[[ 42  49 -70  72  24  10  58  30 -41  45  13]
 [-25 -33  86 -44 -30  17 -53 -39  45 -24   0]
 [-63 -54  68 -30 -21  13 -58 -18  41 -27 -21]
 [ 50  38 -77  60  -6  -5  55  48 -22  36  11]
 [ 11 -66 -51  75 -68  24  71  -6  69 -75 -26]
 [ 17  52  -5 -30  51  -1   5 -16 -54  53  23]]
|
[[ 17  11  50 -63 -25  42]
 [ 52 -66  38 -54 -33  49]
 [ -5 -51 -77  68  86 -70]
 [-30  75  60 -30 -44  72]
 [ 51 -68  -6 -21 -30  24]
 [ -1  24  -5  13  17  10]
 [  5  71  55 -58 -53  58]
 [-16  -6  48 -18 -39  30]
 [-54  69 -22  41  45 -41]
 [ 53 -75  36 -27 -24  45]
 [ 23 -26  11 -21   0  13]]

[[ 44 -11  -8  31  56  40 -72  10 -66]
 [ 81  16  51 -33  -1 -44 -11 -37  77]
 [-74  73  28  12  31  -6  20 -17  30]]
|
[[-74  81  44]
 [ 73  16 -11]
 [ 28  51  -8]
 [ 12 -33  31]
 [ 31  -1  56]
 [ -6 -44  40]
 [ 20 -11 -72]
 [-17 -37  10]
 [ 30  77 -66]]

[[-17  35 -14 -12  22  -7]
 [-23 -46 -44 -32  -6  26]
 [ 64 -24   6  38 -12  27]
 [ -1 -30 -79 -28  16  50]
 [-61  49  45 -15   5 -66]
 [ 10  54  69  31   1 -45]
 [ 47 -55 -69   3   1  68]
 [ 22   2  64  33 -20 -22]
 [-14  22 -31 -15  21   2]
 [-62  33  24 -25   5 -48]
 [-80  19 -28 -52  16 -28]]
|
[[-80 -62 -14  22  47  10 -61  -1  64 -23 -17]
 [ 19  33  22   2 -55  54  49 -30 -24 -46  35]
 [-28  24 -31  64 -69  69  45 -79   6 -44 -14]
 [-52 -25 -15  33   3  31 -15 -28  38 -32 -12]
 [ 16   5  21 -20   1   1   5  16 -12  -6  22]
 [-28 -48   2 -22  68 -45 -66  50  27  26  -7]]

[[-10  32 -10 -31 -65 -70  36  46 -62   3 -18]
 [ 26   3  57 -65 -14  37 -44  17  55 -53 -12]
 [ 48 -50 -34   7 -61  48   2 -35 -59 -57 -65]
 [ 66  20 -52  67 -28 -46 -15  54  40  12 -18]
 [ 18  -2  50  45 -44 -58  41 -64 -24 -15  12]
 [-49  40   6  56  69 -57  34  58  -6 -67   4]]
|
[[-49  18  66  48  26 -10]
 [ 40  -2  20 -50   3  32]
 [  6  50 -52 -34  57 -10]
 [ 56  45  67   7 -65 -31]
 [ 69 -44 -28 -61 -14 -65]
 [-57 -58 -46  48  37 -70]
 [ 34  41 -15   2 -44  36]
 [ 58 -64  54 -35  17  46]
 [ -6 -24  40 -59  55 -62]
 [-67 -15  12 -57 -53   3]
 [  4  12 -18 -65 -12 -18]]

[[ 75  48 -37 -40  37  32  47 -36 -74]
 [ 37  52 -85  33 -71  29  69 -49  47]
 [-16 -46  77 -31  68 -48 -85  34 -10]
 [-53 -69  27  64 -42 -40 -25  14  63]
 [ 39  60   6  29  66 -41 -40  56 -68]]
|
[[ 39 -53 -16  37  75]
 [ 60 -69 -46  52  48]
 [  6  27  77 -85 -37]
 [ 29  64 -31  33 -40]
 [ 66 -42  68 -71  37]
 [-41 -40 -48  29  32]
 [-40 -25 -85  69  47]
 [ 56  14  34 -49 -36]
 [-68  63 -10  47 -74]]

[[-59  39  14 -12 -73 -10 -50 -22  59 -30  48 -19  20 -21   3]
 [ 23  37  -6  24 -19 -34  52 -33 -23  38 -64  59 -54  21 -17]
 [ 26  31 -12  27  -5 -29  55 -19 -34  43 -68  57 -46  30 -13]]
|
[[ 26  23 -59]
 [ 31  37  39]
 [-12  -6  14]
 [ 27  24 -12]
 [ -5 -19 -73]
 [-29 -34 -10]
 [ 55  52 -50]
 [-19 -33 -22]
 [-34 -23  59]
 [ 43  38 -30]
 [-68 -64  48]
 [ 57  59 -19]
 [-46 -54  20]
 [ 30  21 -21]
 [-13 -17   3]]

[[-32  46  24]
 [-32  34  64]
 [ 48 -51 -31]
 [-47  15   7]
 [ 33  -1  26]
 [-23  35  -2]]
|
[[-23  33 -47  48 -32 -32]
 [ 35  -1  15 -51  34  46]
 [ -2  26   7 -31  64  24]]

[[  8  14   8   8  33]
 [-30  28  30 -31 -26]
 [ -6  -3  13  -6 -44]
 [-18  50  -6 -23  75]
 [  6  21 -33   1  74]
 [ 64 -64 -33  68 -21]
 [ 50 -49 -21  53 -22]
 [-16   7  40 -14 -61]
 [-19  51  -3 -24  75]
 [ -8  31  18  -8  33]
 [ 71 -53 -42  72  25]]
|
[[ 71  -8 -19 -16  50  64   6 -18  -6 -30   8]
 [-53  31  51   7 -49 -64  21  50  -3  28  14]
 [-42  18  -3  40 -21 -33 -33  -6  13  30   8]
 [ 72  -8 -24 -14  53  68   1 -23  -6 -31   8]
 [ 25  33  75 -61 -22 -21  74  75 -44 -26  33]]
---
[[-10 -11   5  25   3 -47 -40  27 -33]
 [-36  55 -18 -42 -53   7 -25 -12 -24]
 [ 30 -20  11   3  21  35  50  -8  20]
 [ 10  -7  40  63  38  -5  24  51 -38]
 [-34  32 -26 -19 -38 -29 -57   0 -30]
 [ 41 -56  -2  29  47 -29  20 -13  39]
 [-41  38  45   5 -30  27 -26  63 -53]
 [ 29 -17  -7 -18  15  45  49 -19  47]]
|
[[ 29 -17  -7 -18  15  45  49 -19  47]
 [-10 -11   5  25   3 -47 -40  27 -33]
 [-36  55 -18 -42 -53   7 -25 -12 -24]
 [ 30 -20  11   3  21  35  50  -8  20]
 [ 10  -7  40  63  38  -5  24  51 -38]
 [-34  32 -26 -19 -38 -29 -57   0 -30]
 [ 41 -56  -2  29  47 -29  20 -13  39]
 [-41  38  45   5 -30  27 -26  63 -53]]

[[ 23  46 -44  29  76]
 [  6  14 -13 -66 -41]]
|
[[  6  14 -13 -66 -41]
 [ 23  46 -44  29  76]]

[[  8  24 -49  15 -67 -35]
 [-24 -25  37 -30  78 -17]
 [ 10   2  27  47 -18  52]
 [ -8   4 -45 -50   6 -52]
 [-20 -15   3 -50  59 -52]
 [ 14  23 -17  47 -67  52]
 [-24 -24  31 -39  78 -26]
 [-18 -25  43 -45  70 -20]
 [ -4 -23  43  13  43  47]
 [ 14  24 -49  28 -63   5]
 [ 13  15 -20  38 -43  27]]
|
[[ 13  15 -20  38 -43  27]
 [  8  24 -49  15 -67 -35]
 [-24 -25  37 -30  78 -17]
 [ 10   2  27  47 -18  52]
 [ -8   4 -45 -50   6 -52]
 [-20 -15   3 -50  59 -52]
 [ 14  23 -17  47 -67  52]
 [-24 -24  31 -39  78 -26]
 [-18 -25  43 -45  70 -20]
 [ -4 -23  43  13  43  47]
 [ 14  24 -49  28 -63   5]]

[[ 55  73  71 -13 -37  58 -17 -67 -62]
 [-45 -24 -25  -9  -5  19  52  38  14]
 [ 11 -13 -12  35  57 -64 -25  42  60]]
|
[[ 11 -13 -12  35  57 -64 -25  42  60]
 [ 55  73  71 -13 -37  58 -17 -67 -62]
 [-45 -24 -25  -9  -5  19  52  38  14]]

[[-10   3 -15   0  -6 -11  -1]
 [-82 -48  80 -49  -5 -84 -68]
 [ -3  69  40 -59  65   9   4]
 [ -4   0  -4   3  -5  -4   0]
 [ 15  69  -1  72 -78 -28 -67]
 [-15  -1  -6  -4  12  -8   0]
 [-14   3   3   6  -9  -4  12]]
|
[[-14   3   3   6  -9  -4  12]
 [-10   3 -15   0  -6 -11  -1]
 [-82 -48  80 -49  -5 -84 -68]
 [ -3  69  40 -59  65   9   4]
 [ -4   0  -4   3  -5  -4   0]
 [ 15  69  -1  72 -78 -28 -67]
 [-15  -1  -6  -4  12  -8   0]]

[[  9 -11  -3   9  22]
 [  7  19   0   1 -16]
 [-10   6  -6   1  -3]
 [ 12  26  -3   2 -17]
 [ 19  16  -7   7   0]
 [  2   6  -8   2  -4]
 [ -8   9   0   3   2]
 [-69 -54  12 -53 -47]
 [ 11   9  -1   3  -8]]
|
[[ 11   9  -1   3  -8]
 [  9 -11  -3   9  22]
 [  7  19   0   1 -16]
 [-10   6  -6   1  -3]
 [ 12  26  -3   2 -17]
 [ 19  16  -7   7   0]
 [  2   6  -8   2  -4]
 [ -8   9   0   3   2]
 [-69 -54  12 -53 -47]]

[[-34 -39  46  24  76  56]
 [-15  38  80  41  -9  17]
 [ 23  34  14 -21  19  10]]
|
[[ 23  34  14 -21  19  10]
 [-34 -39  46  24  76  56]
 [-15  38  80  41  -9  17]]

[[ 82  -1  46  35 -24 -17  81  70  41   2 -41]
 [ 86  45 -19  24  28  42  45  85   0  43  10]]
|
[[ 86  45 -19  24  28  42  45  85   0  43  10]
 [ 82  -1  46  35 -24 -17  81  70  41   2 -41]]

[[ 26 -28 -51]
 [-47 -24  61]
 [ -3 -26 -28]
 [-65 -34  70]
 [ 75  70  75]
 [ 34  16  30]
 [-59  36  77]
 [ 22  52 -53]
 [ 41  14 -66]]
|
[[ 41  14 -66]
 [ 26 -28 -51]
 [-47 -24  61]
 [ -3 -26 -28]
 [-65 -34  70]
 [ 75  70  75]
 [ 34  16  30]
 [-59  36  77]
 [ 22  52 -53]]
